128 stands for zero in the data rows.
Two rows play each game, the first against the second. How much does the first row win by? 10 is about a draw, 20 a big win and 0 a big loss. Wins can go round in a circle: one row can beat a second, the second a third and the third the first. Each row has two weighted sums of its numbers, A and B, taken from their middle values. A row wins by its A times the other's B, less its B times the other's A.
np.array([167, 179, 119, 129, 119, 121, 144, 131, 108, 127, 136, 163])
np.array([112, 163, 117, 147, 135, 167, 150, 110, 114, 150, 108, 151]) >> 5
np.array([119, 119, 168, 116, 118, 85, 103, 112, 84, 161, 149, 162])
np.array([140, 122, 131, 135, 166, 117, 118, 153, 163, 159, 113, 114]) >> 10
np.array([161, 168, 137, 142, 116, 122, 146, 114, 101, 163, 139, 161])
np.array([113, 97, 128, 161, 161, 129, 113, 153, 145, 117, 124, 117]) >> 9
np.array([113, 107, 138, 173, 132, 130, 110, 117, 86, 122, 132, 144])
np.array([125, 139, 102, 114, 67, 103, 90, 103, 128, 133, 91, 66]) >> 12
np.array([109, 99, 107, 102, 127, 139, 115, 123, 129, 104, 128, 133])
np.array([139, 160, 145, 119, 128, 105, 140, 133, 120, 137, 129, 133]) >> 9
np.array([129, 141, 118, 124, 127, 124, 139, 112, 140, 116, 118, 114])
np.array([170, 116, 131, 136, 170, 100, 143, 189, 182, 134, 131, 128]) >> 10
np.array([154, 102, 153, 151, 168, 119, 144, 179, 160, 119, 148, 117])
np.array([129, 155, 116, 111, 143, 119, 118, 155, 113, 118, 120, 147]) >> 3
np.array([125, 99, 154, 125, 107, 103, 96, 120, 156, 117, 121, 123])
np.array([113, 156, 96, 117, 142, 178, 129, 136, 152, 119, 109, 146]) >> 11
np.array([100, 153, 106, 117, 150, 145, 132, 123, 154, 105, 126, 141])
np.array([130, 143, 110, 152, 157, 131, 158, 182, 103, 83, 134, 116]) >> 11
np.array([131, 108, 138, 140, 138, 106, 118, 126, 116, 87, 147, 114])
np.array([172, 190, 84, 81, 149, 179, 194, 146, 111, 127, 126, 131]) >> 7
np.array([118, 124, 142, 125, 121, 115, 115, 143, 126, 119, 118, 123])
np.array([115, 136, 106, 114, 102, 140, 123, 103, 118, 141, 129, 154]) >> 12
np.array([124, 141, 156, 135, 115, 111, 115, 126, 123, 159, 151, 135])
np.array([149, 96, 132, 119, 79, 99, 87, 108, 97, 124, 92, 88]) >> 12
np.array([119, 118, 147, 137, 101, 123, 106, 90, 118, 133, 127, 141])
np.array([129, 102, 126, 142, 77, 114, 99, 114, 61, 111, 106, 80]) >> 14
np.array([123, 179, 124, 131, 110, 163, 127, 100, 102, 161, 121, 173])
np.array([148, 144, 127, 130, 155, 127, 165, 165, 148, 117, 145, 112]) >> 12
np.array([134, 141, 135, 106, 146, 125, 137, 125, 159, 127, 127, 120])
np.array([120, 143, 110, 94, 128, 136, 138, 150, 162, 136, 117, 115]) >> 10
np.array([124, 84, 117, 118, 66, 88, 113, 87, 91, 134, 114, 73])
np.array([117, 122, 112, 159, 140, 149, 147, 157, 141, 130, 142, 110]) >> 4
np.array([124, 145, 122, 137, 152, 123, 150, 138, 128, 112, 147, 138])
np.array([127, 132, 149, 138, 136, 132, 105, 118, 120, 137, 132, 154]) >> 10
np.array([133, 132, 134, 122, 115, 118, 137, 114, 153, 112, 140, 132])
np.array([106, 117, 110, 149, 145, 131, 129, 134, 125, 83, 131, 109]) >> 10
np.array([105, 110, 133, 140, 138, 122, 109, 113, 152, 103, 128, 138])
np.array([129, 142, 113, 114, 129, 123, 129, 143, 135, 134, 136, 123]) >> 11
np.array([131, 124, 149, 139, 123, 128, 138, 108, 145, 139, 134, 151])
np.array([118, 118, 141, 111, 142, 102, 121, 166, 166, 124, 138, 114]) >> 9
np.array([118, 103, 126, 141, 146, 113, 116, 136, 133, 101, 129, 114])
np.array([118, 113, 149, 140, 126, 120, 118, 121, 148, 117, 127, 139]) >> 12
np.array([144, 99, 163, 167, 154, 87, 131, 167, 136, 121, 143, 110])
np.array([122, 136, 130, 153, 141, 157, 128, 123, 87, 122, 117, 160]) >> 8
np.array([126, 119, 166, 164, 106, 121, 109, 93, 84, 147, 128, 158])
np.array([122, 107, 169, 167, 120, 137, 100, 118, 103, 131, 136, 155]) >> 8
np.array([87, 72, 93, 81, 92, 82, 66, 119, 74, 93, 107, 70])
np.array([137, 111, 139, 130, 109, 127, 140, 110, 161, 129, 130, 125]) >> 4
np.array([92, 89, 108, 122, 76, 113, 96, 100, 98, 115, 109, 67])
np.array([94, 87, 90, 94, 63, 102, 73, 114, 85, 119, 94, 77]) >> 13
np.array([133, 114, 136, 103, 127, 124, 127, 146, 148, 122, 123, 122])
np.array([131, 135, 130, 145, 135, 128, 150, 129, 133, 126, 136, 131]) >> 11
np.array([122, 144, 120, 131, 131, 172, 135, 84, 129, 166, 106, 171])
np.array([141, 119, 131, 147, 153, 138, 132, 134, 143, 111, 142, 109]) >> 8
np.array([123, 118, 162, 141, 134, 113, 110, 128, 125, 132, 135, 142])
np.array([133, 131, 170, 150, 124, 97, 114, 92, 130, 123, 143, 146]) >> 10
np.array([113, 123, 140, 151, 123, 131, 115, 130, 132, 118, 124, 132])
np.array([126, 121, 156, 121, 134, 104, 127, 112, 137, 140, 132, 131]) >> 8
np.array([119, 133, 96, 120, 137, 146, 136, 146, 163, 131, 133, 112])
np.array([118, 135, 114, 159, 140, 175, 162, 114, 161, 148, 126, 141]) >> 7
np.array([131, 181, 72, 83, 156, 168, 182, 143, 87, 137, 130, 125])
np.array([132, 113, 122, 130, 137, 90, 127, 140, 176, 133, 132, 123]) >> 6
np.array([148, 114, 149, 138, 130, 105, 119, 108, 134, 117, 137, 131])
np.array([127, 124, 143, 122, 111, 132, 102, 127, 173, 116, 118, 130]) >> 11
np.array([112, 127, 88, 118, 158, 150, 149, 142, 147, 105, 125, 115])
np.array([136, 119, 134, 127, 136, 107, 123, 141, 157, 130, 113, 118]) >> 11
np.array([147, 93, 124, 101, 71, 93, 111, 123, 93, 128, 108, 65])
np.array([132, 129, 142, 148, 118, 144, 117, 117, 100, 134, 115, 156]) >> 8
np.array([133, 169, 118, 109, 125, 134, 147, 95, 116, 137, 119, 151])
np.array([155, 198, 75, 84, 143, 177, 183, 125, 125, 156, 109, 141]) >> 12
np.array([140, 139, 151, 147, 128, 125, 130, 159, 129, 99, 149, 130])
np.array([149, 172, 140, 125, 106, 152, 159, 112, 106, 156, 141, 173]) >> 10
np.array([99, 104, 134, 104, 136, 112, 100, 140, 164, 112, 133, 132])
np.array([120, 129, 123, 130, 127, 119, 103, 146, 157, 121, 127, 108]) >> 12
np.array([57, 70, 67, 108, 93, 143, 90, 78, 92, 104, 112, 64])
np.array([148, 112, 104, 113, 164, 133, 141, 169, 180, 111, 137, 113]) >> 17
np.array([100, 118, 123, 120, 123, 149, 107, 84, 137, 123, 131, 144])
np.array([148, 130, 132, 133, 140, 125, 152, 122, 126, 130, 145, 117]) >> 10
np.array([152, 185, 149, 149, 102, 158, 130, 98, 83, 187, 131, 189])
np.array([79, 79, 94, 108, 70, 107, 72, 95, 108, 100, 111, 84]) >> 8
np.array([124, 96, 113, 123, 68, 121, 95, 98, 101, 125, 89, 83])
np.array([131, 123, 105, 102, 121, 123, 130, 141, 135, 109, 132, 117]) >> 14
np.array([147, 142, 126, 132, 141, 121, 163, 132, 123, 141, 155, 131])
np.array([195, 186, 139, 129, 126, 141, 192, 146, 114, 208, 117, 142]) >> 9
np.array([144, 127, 125, 163, 143, 134, 144, 159, 129, 127, 137, 117])
np.array([125, 124, 149, 147, 144, 130, 119, 135, 127, 145, 118, 135]) >> 10
np.array([122, 126, 116, 120, 135, 132, 142, 108, 153, 111, 120, 111])
np.array([131, 136, 155, 108, 116, 86, 121, 132, 166, 156, 132, 113]) >> 10
np.array([125, 106, 168, 157, 134, 123, 107, 136, 101, 140, 150, 129])
np.array([123, 119, 137, 163, 168, 128, 126, 150, 156, 119, 124, 127]) >> 12
np.array([123, 118, 146, 146, 150, 128, 150, 127, 153, 123, 140, 119])
np.array([113, 118, 124, 137, 118, 117, 94, 106, 108, 136, 121, 159]) >> 13
np.array([134, 184, 82, 101, 166, 193, 182, 146, 133, 131, 124, 124])
np.array([130, 127, 134, 111, 111, 95, 112, 116, 119, 146, 133, 136]) >> 5
np.array([141, 165, 124, 98, 121, 146, 151, 133, 149, 156, 121, 146])
np.array([132, 98, 136, 140, 153, 126, 132, 146, 165, 145, 137, 133]) >> 8
np.array([93, 94, 136, 146, 124, 130, 103, 129, 143, 105, 124, 121])
np.array([131, 141, 122, 125, 122, 137, 125, 111, 111, 146, 134, 163]) >> 11
np.array([121, 105, 154, 143, 111, 117, 115, 111, 100, 115, 141, 132])
np.array([130, 137, 125, 132, 122, 128, 131, 104, 146, 132, 133, 130]) >> 10
np.array([171, 193, 85, 71, 160, 177, 172, 169, 144, 112, 113, 127])
np.array([126, 120, 138, 141, 126, 128, 114, 108, 136, 108, 123, 124]) >> 10
np.array([129, 127, 100, 133, 153, 127, 145, 145, 153, 130, 129, 116])
np.array([108, 97, 129, 140, 140, 113, 114, 119, 156, 117, 122, 130]) >> 9
np.array([116, 152, 150, 140, 125, 185, 110, 64, 68, 185, 116, 226])
np.array([107, 115, 112, 115, 143, 135, 114, 135, 149, 116, 123, 113]) >> 9
np.array([122, 157, 121, 127, 149, 161, 148, 126, 110, 150, 118, 152])
np.array([134, 102, 145, 167, 155, 96, 116, 171, 132, 108, 146, 122]) >> 11
np.array([115, 115, 135, 158, 146, 123, 146, 159, 128, 120, 135, 136])
np.array([149, 115, 112, 147, 139, 150, 155, 145, 139, 101, 136, 105]) >> 5
np.array([129, 154, 117, 134, 126, 149, 140, 122, 138, 115, 126, 132])
np.array([103, 104, 140, 128, 129, 137, 110, 111, 131, 107, 126, 120]) >> 10
np.array([120, 146, 124, 113, 119, 116, 112, 130, 122, 146, 117, 146])
np.array([115, 140, 114, 113, 132, 124, 127, 131, 136, 137, 134, 134]) >> 11
np.array([125, 114, 110, 121, 145, 137, 126, 143, 167, 128, 118, 120])
np.array([136, 119, 159, 154, 130, 103, 126, 137, 128, 120, 126, 123]) >> 10
np.array([119, 106, 127, 125, 117, 115, 141, 101, 146, 120, 145, 105])
np.array([153, 122, 140, 118, 90, 113, 96, 100, 90, 120, 92, 107]) >> 11
np.array([134, 149, 137, 109, 117, 109, 131, 133, 118, 153, 147, 139])
np.array([122, 111, 161, 156, 148, 125, 110, 123, 130, 133, 126, 127]) >> 11
np.array([141, 168, 114, 116, 107, 143, 168, 83, 103, 202, 118, 147])
np.array([161, 181, 135, 103, 112, 122, 166, 119, 113, 189, 118, 149]) >> 10
np.array([118, 111, 134, 131, 133, 115, 99, 134, 153, 129, 129, 132])
np.array([125, 126, 147, 126, 98, 104, 107, 105, 123, 157, 130, 141]) >> 11
np.array([126, 117, 124, 150, 126, 127, 130, 106, 124, 109, 124, 116])
np.array([138, 168, 118, 100, 118, 155, 115, 122, 133, 156, 123, 173]) >> 10
np.array([127, 97, 142, 133, 144, 122, 128, 126, 146, 105, 132, 118])
np.array([106, 124, 124, 124, 115, 150, 98, 95, 105, 165, 117, 170]) >> 12
np.array([94, 112, 120, 126, 126, 128, 131, 113, 108, 125, 158, 138])
np.array([137, 154, 104, 129, 155, 152, 170, 143, 141, 138, 131, 127]) >> 10
np.array([126, 139, 128, 117, 128, 112, 136, 114, 134, 126, 144, 140])
np.array([132, 120, 102, 136, 149, 118, 148, 171, 132, 114, 144, 110]) >> 10
np.array([104, 156, 103, 108, 108, 143, 146, 93, 99, 203, 112, 130])
np.array([216, 154, 198, 128, 90, 91, 110, 141, 89, 158, 85, 115]) >> 16
np.array([157, 182, 73, 44, 133, 192, 166, 136, 136, 142, 101, 129])
np.array([107, 108, 140, 137, 140, 124, 116, 152, 154, 104, 126, 137]) >> 17
np.array([148, 188, 92, 89, 144, 192, 193, 152, 132, 134, 127, 117])
np.array([126, 118, 168, 138, 116, 108, 111, 148, 117, 132, 138, 148]) >> 15
np.array([137, 128, 122, 132, 150, 118, 152, 147, 123, 127, 156, 107])
np.array([127, 133, 144, 131, 118, 128, 106, 99, 133, 157, 142, 145]) >> 8
np.array([153, 89, 137, 113, 52, 85, 97, 108, 101, 125, 100, 81])
np.array([119, 114, 148, 187, 143, 129, 121, 134, 117, 136, 129, 137]) >> 3
np.array([135, 129, 134, 150, 159, 141, 142, 166, 121, 116, 125, 117])
np.array([98, 63, 83, 90, 62, 113, 91, 66, 85, 134, 119, 75]) >> 6
np.array([114, 89, 113, 86, 80, 98, 84, 110, 106, 129, 103, 76])
np.array([137, 159, 131, 121, 109, 121, 146, 109, 129, 149, 136, 136]) >> 8
np.array([122, 117, 146, 132, 111, 106, 127, 117, 96, 116, 125, 125])
np.array([81, 127, 101, 107, 123, 137, 118, 93, 149, 141, 138, 146]) >> 11
np.array([117, 82, 152, 156, 154, 110, 136, 148, 146, 115, 136, 123])
np.array([115, 148, 128, 135, 148, 154, 142, 141, 123, 125, 122, 138]) >> 8
np.array([99, 109, 119, 119, 132, 116, 116, 123, 143, 88, 142, 113])
np.array([149, 150, 191, 151, 136, 107, 136, 147, 112, 137, 138, 155]) >> 11
np.array([117, 137, 159, 127, 111, 124, 80, 105, 96, 179, 121, 209])
np.array([127, 164, 129, 119, 119, 132, 168, 123, 157, 137, 135, 133]) >> 10
np.array([78, 99, 105, 139, 133, 113, 125, 143, 108, 99, 142, 109])
np.array([149, 138, 89, 107, 138, 129, 156, 140, 181, 149, 136, 124]) >> 11
np.array([152, 119, 139, 192, 166, 133, 152, 149, 129, 109, 142, 137])
np.array([141, 138, 144, 146, 120, 117, 165, 117, 127, 141, 149, 146]) >> 14
np.array([126, 102, 139, 136, 164, 145, 121, 129, 172, 111, 128, 107])
np.array([126, 134, 147, 161, 120, 160, 107, 115, 114, 119, 109, 154]) >> 13
np.array([117, 99, 120, 106, 139, 141, 113, 146, 173, 128, 129, 119])
np.array([166, 161, 118, 122, 108, 102, 150, 153, 144, 106, 140, 118]) >> 10
np.array([143, 150, 128, 131, 112, 143, 137, 98, 145, 144, 123, 147])
np.array([104, 107, 131, 155, 159, 118, 100, 155, 145, 86, 116, 100]) >> 10
np.array([125, 125, 71, 123, 168, 141, 156, 190, 166, 84, 144, 104])
np.array([134, 125, 131, 141, 150, 94, 132, 159, 164, 119, 157, 121]) >> 10
np.array([135, 106, 159, 149, 120, 123, 113, 98, 129, 109, 150, 138])
np.array([167, 150, 142, 127, 104, 122, 134, 111, 117, 163, 135, 154]) >> 8
np.array([135, 112, 128, 125, 150, 119, 133, 152, 152, 111, 126, 127])
np.array([141, 141, 162, 155, 126, 83, 146, 151, 109, 128, 148, 137]) >> 13
np.array([168, 136, 138, 92, 77, 109, 101, 116, 114, 146, 84, 87])
np.array([163, 132, 131, 131, 87, 117, 95, 142, 85, 120, 86, 92]) >> 10
